In the data rows, 128 means zero.
Some points:
167 123 154 116 188 144 40 158 99 156 141 159 53 114 53 158 91 113 144 100 158 100 128 125 131 131 151 205 157 102 129 164
84 89 112 129 149 50 128 158 70 90 85 141 174 145 109 171 157 134 224 147 132 84 173 116 109 90 115 110 76 128 141 116
149 160 154 118 138 98 119 153 180 83 76 90 71 73 159 161 148 134 77 89 106 138 111 121 51 151 96 149 152 182 152 170
160 139 126 156 112 114 160 154 134 114 131 92 154 217 118 155 139 203 91 100 144 91 84 182 206 155 118 99 160 112 141 148
93 120 138 84 92 133 128 152 126 179 168 123 114 132 145 153 107 204 107 154 115 90 191 103 117 127 159 151 159 119 112 93
187 127 160 114 104 80 105 98 156 144 163 128 118 140 142 141 92 147 127 176 88 176 112 135 160 167 116 107 111 133 154 152
176 164 198 151 94 162 85 173 146 138 151 135 89 102 115 143 107 103 134 114 114 146 132 113 183 174 92 107 54 95 84 86
103 118 82 159 118 148 139 153 150 125 97 105 110 110 119 87 158 131 151 160 143 162 146 143 149 104 120 137 128 200 148 101
104 175 135 139 149 99 114 116 79 161 152 149 108 126 114 80 117 101 201 104 77 124 106 185 148 138 102 126 152 109 66 147
157 110 168 109 111 94 132 86 147 181 96 161 141 152 126 92 98 90 116 149 90 86 82 120 168 170 104 79 136 172 151 141
74 105 171 139 135 92 45 94 157 84 85 103 112 159 123 99 138 186 150 125 184 86 120 76 111 130 177 64 72 108 108 112
109 161 175 178 149 152 108 161 108 134 157 161 105 102 109 136 107 155 162 124 137 117 98 174 184 120 94 166 191 139 137 154
156 102 133 182 104 127 129 113 103 147 97 113 220 76 107 166 132 140 193 94 151 115 128 109 90 191 93 55 130 121 123 86
163 76 159 95 155 114 153 93 152 157 147 62 189 185 144 117 152 94 147 136 96 170 91 102 134 87 145 218 114 155 162 83
61 143 134 100 105 113 123 169 127 175 166 137 135 169 140 92 101 124 147 81 208 104 137 149 138 152 83 131 124 156 201 153
92 143 128 95 101 170 148 120 109 176 88 136 122 128 93 180 132 161 68 108 47 95 121 111 123 75 78 112 143 129 113 96
119 96 217 178 162 206 123 167 47 136 171 145 96 72 126 81 130 160 132 109 89 105 68 116 136 122 166 177 97 123 115 191
85 168 78 118 149 160 148 159 91 105 118 132 144 139 111 135 101 110 98 108 123 135 116 135 113 124 139 123 110 204 140 147
221 102 78 78 150 152 133 135 165 51 128 189 70 143 148 155 73 102 118 133 125 79 112 196 62 122 78 161 88 124 74 127
87 150 156 112 106 99 157 154 146 128 117 115 140 127 136 131 89 152 110 92 111 133 128 96 116 173 67 174 183 87 111 105
155 80 165 127 153 123 139 116 144 160 159 94 175 136 180 105 146 102 147 162 107 171 127 130 156 103 152 135 161 132 166 101
125 82 99 151 82 92 186 152 164 156 126 144 128 89 89 129 130 168 102 81 153 127 178 115 135 97 160 170 93 155 90 143
159 171 65 156 124 81 101 113 57 151 126 110 114 158 143 122 75 153 107 81 106 146 90 139 171 134 117 102 120 119 89 123
153 181 198 123 139 113 156 131 93 157 138 164 86 94 157 148 134 138 158 95 166 114 73 147 131 67 150 154 122 79 112 128
88 119 106 110 109 117 126 162 98 137 160 112 102 126 100 164 115 133 107 153 90 133 128 72 97 121 134 100 175 95 114 83
130 104 104 151 101 130 150 150 147 120 204 129 155 161 160 168 145 111 164 115 170 117 123 129 171 165 101 149 111 108 158 189
170 109 137 154 159 136 149 102 180 125 115 112 113 124 79 91 133 76 181 139 125 130 188 123 172 101 174 73 187 78 113 167
144 128 86 87 124 172 99 129 137 130 141 199 101 166 173 160 123 101 113 103 118 91 122 166 206 137 100 164 99 148 161 128
159 63 144 69 147 117 114 96 145 153 139 81 162 174 150 107 109 107 139 139 108 173 92 113 135 128 158 168 127 154 161 58
161 102 90 148 149 136 151 134 77 96 95 109 160 97 137 147 152 118 160 100 154 141 176 126 105 117 106 113 55 66 121 109
91 148 158 96 148 111 146 87 166 79 152 152 131 71 165 149 154 114 106 126 87 95 137 164 96 157 164 105 140 142 186 98
143 114 151 99 138 98 133 152 127 152 101 115 129 91 165 126 157 121 110 144 129 128 90 128 118 121 154 86 104 187 123 172
100 61 80 158 121 113 111 139 94 167 88 167 152 122 134 147 170 160 143 98 141 212 120 133 111 195 80 132 112 73 159 198
69 117 103 95 139 145 178 161 132 154 167 136 123 119 118 113 81 84 126 136 161 113 67 131 83 145 117 117 67 120 143 145
96 97 125 196 169 99 74 85 131 163 126 65 94 72 122 216 94 94 97 150 109 182 140 159 173 98 166 127 122 116 120 188
113 91 121 134 113 87 104 115 134 141 187 167 129 124 71 130 155 110 57 140 128 112 157 53 95 120 71 141 162 114 108 114
130 147 149 118 164 89 111 91 114 133 124 101 148 92 125 124 113 109 96 153 130 139 178 150 184 122 126 138 118 165 135 133
82 167 113 148 114 180 141 142 141 154 145 118 123 129 140 168 168 106 105 159 128 100 152 66 134 119 155 137 177 93 115 118
135 181 133 161 159 92 147 149 90 86 126 114 185 154 156 116 57 184 99 117 78 144 111 114 145 102 122 131 141 138 124 129
104 153 138 149 90 138 91 128 138 125 163 159 135 143 120 142 184 121 97 183 123 118 160 75 94 82 68 123 165 123 109 128
92 127 140 187 98 131 67 156 152 92 191 113 116 73 148 172 72 88 108 205 121 86 120 153 151 149 157 112 74 102 160 136
91 148 180 93 118 111 135 132 162 54 149 131 155 90 167 136 95 93 111 105 136 136 116 124 180 139 122 147 99 84 119 120
97 116 97 138 157 132 169 105 165 87 170 174 141 129 161 110 120 102 130 128 158 89 125 123 151 173 68 179 105 131 122 142
91 138 104 85 135 96 140 116 154 121 195 116 97 159 81 167 124 117 148 80 152 167 72 160 102 140 67 129 102 135 121 129
109 85 130 169 136 192 35 148 146 88 138 127 138 152 122 132 155 94 94 186 159 112 119 87 87 80 81 94 176 128 92 156
151 88 176 102 131 126 153 114 157 165 92 136 161 114 169 115 70 106 146 111 138 168 150 122 172 100 150 100 173 160 111 180
139 134 127 137 91 173 172 115 122 141 90 135 132 146 101 146 81 83 104 161 86 75 141 78 107 117 118 170 130 102 96 144
130 119 136 142 127 118 136 154 175 134 95 112 140 118 95 175 79 157 145 144 153 151 182 126 166 87 159 136 130 196 97 104
158 111 105 106 138 96 112 92 147 95 116 103 93 131 155 102 175 90 115 82 95 99 150 124 85 164 169 138 168 154 168 168
161 151 130 136 143 91 109 185 157 151 153 159 147 140 142 87 92 158 169 179 111 84 111 157 127 145 166 130 165 110 89 124
187 90 160 169 152 93 146 92 127 154 139 126 123 128 145 100 167 141 157 169 108 126 149 133 120 91 127 124 123 175 112 114
92 114 115 149 119 133 174 80 117 69 130 67 93 106 101 65 141 168 150 144 138 162 140 111 173 88 147 119 95 82 169 104
105 104 75 150 77 143 150 184 131 151 132 162 109 118 98 116 149 135 132 101 109 217 161 137 108 129 175 144 117 135 88 116
104 110 119 72 98 139 149 146 82 191 155 121 97 131 156 142 91 141 108 121 113 79 167 138 99 128 119 131 131 91 132 116
120 188 63 142 187 110 130 121 178 168 147 140 153 147 162 79 99 150 172 115 129 83 102 113 100 111 127 178 133 125 129 131
111 138 123 85 117 183 114 98 82 98 110 126 175 104 127 142 163 136 113 139 156 104 114 140 119 95 115 93 167 116 88 81
154 154 124 84 113 127 112 140 162 70 90 83 94 122 176 120 175 106 159 98 83 148 156 133 108 145 131 117 145 160 109 195
98 88 125 165 69 79 150 114 140 113 67 163 99 104 110 118 158 157 127 162 187 125 117 100 122 105 172 182 111 130 130 87
128 90 98 111 86 126 85 89 49 143 135 130 126 121 124 153 135 89 114 166 168 131 103 105 109 144 121 116 176 118 81 105
103 91 127 150 96 110 165 130 123 70 115 92 98 121 96 67 162 162 156 164 145 132 135 134 163 111 141 122 94 154 89 69
138 77 144 90 131 174 145 166 156 142 68 138 94 107 158 116 131 128 189 137 92 129 62 141 181 135 45 118 177 139 163 143
155 183 89 170 122 108 102 151 155 157 116 122 172 173 184 91 133 97 130 142 108 155 80 152 104 58 149 125 102 58 100 88
131 119 152 81 120 117 115 138 107 178 96 100 116 140 174 82 167 96 114 136 102 162 152 157 82 162 154 119 103 153 118 167
83 143 127 177 179 137 193 100 120 128 166 203 124 217 86 170 104 193 119 130 139 166 95 173 73 189 197 148 94 158 111 132
148 165 45 70 157 130 166 145 142 164 88 131 92 92 97 116 166 142 142 185 155 153 80 117 182 130 150 143 159 103 158 176
159 124 147 91 144 137 140 125 127 177 76 106 79 106 98 75 72 118 139 160 126 135 136 159 115 155 88 119 168 122 183 154
142 118 149 103 99 132 86 128 71 115 174 110 117 143 123 144 152 142 111 135 167 104 119 111 100 133 121 93 168 117 95 100
159 110 115 121 128 175 100 77 108 116 135 81 215 72 96 142 148 166 124 112 182 94 87 109 104 136 117 126 150 135 79 133
94 152 141 215 120 203 186 131 130 103 76 164 83 234 194 145 97 66 121 95 184 194 130 149 83 159 128 121 118 166 127 88
144 159 102 113 126 88 166 180 85 100 169 137 146 150 82 108 89 87 141 105 108 141 89 151 106 139 160 124 136 160 104 118
87 161 90 70 160 181 140 132 154 172 145 157 116 140 137 156 118 79 135 140 143 118 99 124 159 148 122 154 63 151 117 160
59 125 149 121 109 105 67 143 138 101 114 116 137 107 135 101 122 90 72 114 99 64 168 179 162 150 147 130 71 101 135 131
155 146 143 84 123 135 115 142 167 63 146 141 104 103 130 140 147 88 136 84 84 133 141 124 116 116 175 84 149 175 145 121
112 145 116 89 132 131 154 164 76 52 119 137 144 171 149 93 58 132 99 116 142 172 127 134 109 147 140 128 146 169 116 180
136 123 156 87 87 170 107 144 117 168 174 131 125 142 122 138 126 171 90 140 171 118 216 128 75 114 92 150 149 95 116 137
115 143 155 108 130 104 145 87 164 89 155 146 103 60 160 159 115 115 113 135 98 174 100 140 84 182 167 119 177 127 182 114
85 117 118 138 107 151 140 108 140 120 162 129 108 123 160 164 146 150 95 140 129 103 124 92 100 69 131 121 167 93 116 101
151 158 95 145 172 170 176 152 92 109 122 131 106 138 176 131 150 102 110 104 165 101 141 112 163 181 148 126 102 132 104 133
182 120 98 80 95 194 105 96 108 99 74 133 219 69 80 155 132 157 164 79 169 119 103 130 111 160 169 128 152 88 149 71
126 114 77 150 53 162 180 67 117 85 139 123 100 139 108 78 141 169 173 147 149 142 168 114 168 86 115 80 106 199 177 153
80 128 149 160 93 100 141 156 148 107 61 95 112 135 69 121 171 125 164 162 105 93 138 113 119 123 173 181 97 99 97 100
139 181 163 131 78 139 130 83 117 108 106 116 172 157 136 174 185 115 155 154 155 84 102 151 95 108 121 140 168 96 104 158
85 127 137 123 194 92 73 130 76 86 91 171 179 167 106 205 142 161 224 174 128 167 170 76 101 89 115 75 80 113 211 107
183 147 127 135 114 130 116 129 158 97 95 106 111 126 147 104 141 100 106 114 85 108 118 106 100 155 127 159 107 165 189 116
104 199 179 95 103 182 87 114 125 167 167 180 127 109 72 97 145 136 121 67 129 144 112 100 171 134 115 150 58 187 109 157
There is one direction along which these points spread out most. Take the direction at right angles to it along which they spread out most. Then take the direction at right angles to both along which they spread out most. Go by this last direction. How many in every 100 of the points above lie lower along it than each point below? Round to a whole number. More than half of the points above lie lower than the first one.
195 151 119 143 184 137 199 198 105 101 129 117 130 171 83 159 200 160 58 123 165 156 113 150 140 163 117 65 98 99 136 162 12
183 122 110 200 74 174 140 67 114 141 125 88 201 92 90 161 135 151 177 82 140 94 118 141 71 145 85 114 140 111 149 153 41
152 124 137 78 129 102 123 87 138 192 110 90 137 147 171 112 151 118 123 146 114 150 137 137 126 159 170 117 127 156 152 116 82
113 112 150 162 157 87 100 82 165 151 83 104 88 123 88 110 135 143 122 135 194 140 147 122 156 123 148 88 134 125 94 95 41
162 113 159 134 164 106 121 132 158 180 171 133 157 107 136 119 121 94 129 126 108 112 174 124 128 112 158 101 126 163 168 54 82
146 196 157 152 117 88 105 98 107 100 100 132 139 69 156 94 136 92 95 209 132 190 169 165 117 148 120 170 97 116 147 130 60
150 155 51 185 151 123 66 167 168 181 106 138 131 123 168 91 101 136 119 67 102 120 93 122 127 55 120 89 106 114 115 88 39
110 132 153 85 143 106 169 119 138 103 139 154 149 129 127 127 103 131 86 101 148 132 180 83 123 111 97 146 174 92 70 137 54
128 91 163 141 113 88 99 108 135 93 108 154 154 150 65 98 163 94 49 91 87 137 141 190 169 62 132 88 134 107 184 165 71
163 120 85 109 58 144 119 78 156 123 119 134 65 147 106 86 106 195 167 163 143 162 155 80 153 109 158 64 81 111 159 165 32
131 142 125 148 152 145 157 171 100 108 121 131 119 181 94 121 138 102 97 100 180 129 131 143 158 155 84 137 127 118 212 134 12
143 124 67 122 132 177 132 122 102 110 135 121 116 130 157 139 178 174 102 127 43 120 155 102 146 178 100 146 138 109 78 88 51
117 91 161 133 191 145 111 103 183 173 123 77 162 117 116 83 129 143 133 160 85 172 155 181 105 131 132 101 124 114 102 108 74
154 146 88 183 229 115 131 144 78 152 142 157 125 160 178 116 110 184 161 89 127 88 124 155 101 91 186 203 192 147 130 96 22
